In the data rows, zero lies at 7.5, halfway between 7 and 8.
Here are some points:
c(7, 7, 9, 8, 5, 6, 4, 3, 2, 7, 5, 11, 15, 15, 15, 15)
c(5, 8, 6, 6, 6, 5, 9, 9, 9, 8, 7, 11, 5, 4, 6, 7)
c(7, 4, 4, 7, 7, 9, 13, 9, 9, 5, 6, 7, 6, 9, 5, 6)
c(8, 7, 7, 6, 6, 7, 8, 10, 8, 6, 4, 5, 6, 5, 7, 4)
c(4, 6, 5, 6, 3, 6, 3, 4, 9, 15, 15, 10, 6, 8, 9, 8)
c(14, 15, 12, 11, 10, 14, 15, 7, 5, 4, 6, 3, 5, 4, 5, 6)
c(7, 8, 8, 10, 6, 11, 9, 4, 1, 4, 10, 6, 6, 5, 6, 4)
c(8, 6, 5, 6, 7, 3, 4, 9, 15, 6, 6, 7, 3, 7, 8, 7)
c(3, 6, 6, 6, 6, 7, 11, 10, 9, 8, 6, 7, 6, 7, 7, 3)
c(6, 7, 8, 10, 10, 6, 7, 4, 6, 2, 4, 7, 7, 8, 8, 5)
c(7, 9, 9, 9, 8, 3, 6, 9, 9, 11, 7, 6, 7, 7, 10, 6)
c(8, 8, 7, 4, 8, 11, 4, 5, 8, 14, 8, 7, 2, 3, 6, 8)
c(6, 6, 10, 10, 9, 6, 3, 5, 8, 7, 7, 10, 12, 15, 15, 14)
c(7, 4, 7, 5, 5, 12, 6, 9, 8, 6, 4, 4, 4, 10, 7, 5)
c(8, 8, 5, 5, 6, 8, 13, 8, 10, 3, 5, 6, 8, 7, 6, 10)
c(7, 6, 8, 10, 7, 7, 9, 10, 11, 8, 6, 3, 2, 8, 13, 14)
c(9, 5, 7, 8, 5, 4, 8, 7, 14, 14, 13, 9, 7, 5, 6, 5)
c(14, 15, 13, 12, 7, 5, 4, 6, 6, 12, 11, 9, 8, 5, 5, 8)
c(9, 6, 8, 7, 6, 11, 6, 7, 8, 7, 7, 10, 8, 8, 5, 8)
c(5, 5, 7, 7, 11, 9, 14, 6, 5, 7, 5, 7, 9, 4, 2, 3)
c(8, 5, 3, 8, 6, 6, 10, 10, 8, 4, 6, 6, 6, 7, 8, 7)
c(7, 7, 6, 8, 3, 7, 10, 11, 10, 7, 5, 3, 10, 8, 8, 5)
c(8, 7, 8, 5, 1, 7, 8, 7, 8, 10, 6, 8, 7, 6, 7, 7)
c(6, 8, 4, 11, 7, 11, 9, 5, 7, 10, 8, 10, 4, 5, 4, 4)
c(4, 5, 7, 5, 7, 4, 7, 7, 7, 12, 13, 7, 3, 4, 7, 4)
c(12, 12, 10, 8, 6, 5, 3, 7, 5, 5, 4, 8, 11, 11, 6, 11)
c(7, 5, 8, 7, 7, 8, 11, 14, 14, 15, 15, 9, 6, 4, 3, 7)
c(8, 5, 5, 3, 6, 5, 9, 11, 13, 7, 9, 7, 10, 10, 14, 11)
c(7, 9, 9, 9, 5, 6, 6, 3, 5, 7, 9, 6, 10, 15, 15, 15)
c(4, 10, 7, 5, 8, 15, 7, 8, 10, 15, 14, 9, 3, 4, 7, 7)
c(7, 7, 5, 1, 9, 8, 10, 8, 11, 6, 6, 5, 3, 9, 10, 8)
c(7, 8, 7, 11, 7, 6, 3, 7, 6, 8, 8, 9, 12, 8, 8, 9)
Then 16 other points, each followed by its number:
c(10, 5, 4, 11, 8, 8, 7, 7, 5, 9, 15, 13, 12, 12, 8, 7) 0
c(6, 3, 5, 4, 6, 3, 4, 6, 10, 14, 15, 11, 7, 3, 6, 7) 1
c(7, 6, 8, 5, 8, 11, 4, 7, 9, 8, 7, 4, 7, 6, 7, 8) 2
c(7, 6, 10, 6, 10, 3, 3, 5, 6, 9, 10, 10, 6, 10, 12, 12) 3
c(15, 13, 15, 14, 14, 12, 15, 11, 11, 4, 3, 4, 5, 5, 2, 6) 4
c(4, 5, 7, 3, 8, 12, 9, 9, 11, 14, 15, 9, 6, 5, 7, 7) 5
c(13, 12, 9, 10, 7, 4, 2, 3, 5, 3, 2, 11, 6, 7, 5, 7) 6
c(5, 7, 1, 6, 6, 11, 7, 8, 7, 10, 10, 10, 4, 6, 6, 6) 7
c(5, 3, 6, 6, 7, 7, 8, 11, 13, 15, 14, 10, 7, 6, 5, 4) 8
c(15, 15, 10, 7, 7, 4, 5, 4, 6, 6, 9, 10, 11, 4, 4, 5) 9
c(2, 7, 9, 6, 8, 5, 11, 6, 13, 15, 11, 5, 1, 3, 8, 6) 10
c(6, 5, 3, 3, 6, 12, 13, 9, 3, 7, 5, 4, 7, 7, 6, 7) 11
c(15, 15, 15, 15, 15, 11, 7, 10, 5, 1, 2, 5, 2, 5, 8, 3) 12
c(8, 6, 5, 6, 8, 7, 6, 6, 8, 5, 8, 9, 10, 4, 9, 6) 13
c(5, 8, 4, 4, 7, 10, 7, 11, 7, 11, 5, 5, 6, 10, 13, 8) 14
c(4, 3, 7, 6, 7, 9, 12, 9, 9, 5, 7, 6, 9, 8, 6, 6) 15
Which three of these numbered points are nearest to each point below, ignoring the 3 directions in which the first points spread most? Their numbers follow each, nearest first.
c(4, 5, 5, 6, 4, 7, 9, 8, 6, 10, 14, 11, 7, 5, 5, 3) > 15 1 8
c(6, 6, 5, 5, 7, 12, 5, 5, 11, 11, 11, 5, 5, 5, 5, 8) > 2 5 7
c(7, 5, 7, 6, 5, 5, 3, 6, 9, 12, 12, 14, 9, 5, 3, 4) > 1 13 8
c(6, 8, 6, 7, 7, 6, 9, 9, 7, 9, 6, 6, 8, 9, 14, 13) > 14 10 5
c(6, 9, 6, 7, 12, 2, 3, 4, 4, 9, 7, 8, 7, 13, 11, 13) > 3 1 7
c(15, 13, 14, 6, 4, 6, 6, 6, 4, 7, 6, 11, 9, 7, 4, 4) > 9 6 1
c(4, 10, 9, 8, 5, 6, 4, 6, 7, 9, 11, 13, 12, 11, 10, 15) > 15 5 8
c(9, 9, 7, 7, 5, 9, 6, 6, 7, 6, 8, 2, 8, 7, 7, 6) > 2 13 15
c(15, 13, 11, 11, 11, 7, 7, 12, 12, 10, 6, 5, 5, 6, 5, 6) > 4 12 9
c(10, 8, 7, 5, 4, 11, 11, 13, 7, 5, 5, 4, 7, 11, 10, 7) > 14 5 8
c(3, 8, 8, 8, 13, 6, 11, 9, 6, 2, 7, 10, 5, 6, 6, 5) > 3 15 8
c(9, 7, 8, 8, 12, 10, 6, 8, 4, 4, 7, 8, 10, 4, 7, 8) > 13 1 2
c(2, 7, 9, 11, 10, 9, 6, 5, 2, 6, 4, 7, 10, 10, 11, 4) > 15 8 14
c(6, 12, 9, 11, 7, 7, 5, 3, 3, 5, 6, 6, 7, 7, 10, 7) > 10 3 13
c(13, 10, 13, 15, 11, 6, 6, 4, 5, 5, 5, 4, 5, 3, 11, 11) > 10 3 12
c(13, 15, 9, 11, 6, 7, 8, 6, 13, 13, 9, 6, 3, 4, 3, 9) > 4 10 9
c(15, 15, 15, 15, 8, 3, 4, 4, 5, 3, 4, 6, 5, 1, 5, 8) > 6 9 12
c(6, 9, 5, 6, 3, 9, 6, 3, 6, 6, 6, 6, 8, 10, 8, 7) > 7 11 2
c(7, 8, 6, 6, 7, 9, 9, 7, 9, 7, 3, 4, 7, 8, 6, 6) > 2 8 15
c(7, 6, 5, 7, 9, 10, 5, 7, 9, 8, 3, 3, 6, 11, 8, 5) > 2 14 7
c(14, 10, 15, 8, 5, 5, 5, 6, 3, 5, 7, 6, 7, 10, 11, 6) > 3 9 8
c(7, 10, 5, 7, 10, 15, 12, 9, 7, 5, 6, 10, 9, 11, 11, 11) > 5 7 14
c(8, 4, 9, 15, 10, 8, 3, 4, 0, 3, 7, 11, 11, 8, 7, 11) > 1 15 8
c(7, 7, 2, 7, 8, 12, 5, 12, 6, 5, 7, 14, 7, 3, 5, 6) > 7 13 1
c(7, 6, 6, 4, 4, 5, 6, 4, 6, 9, 7, 8, 10, 11, 9, 6) > 1 15 8
c(6, 7, 7, 6, 11, 11, 9, 12, 2, 5, 6, 9, 4, 3, 3, 7) > 3 7 5
c(12, 10, 12, 8, 6, 2, 2, 5, 4, 5, 5, 6, 6, 7, 9, 6) > 6 3 9
c(15, 15, 15, 15, 15, 4, 8, 6, 5, 3, 4, 4, 1, 1, 3, 5) > 12 3 4
c(7, 7, 6, 4, 3, 8, 10, 13, 11, 7, 7, 5, 7, 8, 12, 6) > 14 8 5
c(12, 13, 15, 15, 15, 8, 8, 3, 1, 6, 5, 7, 7, 11, 11, 15) > 3 10 4
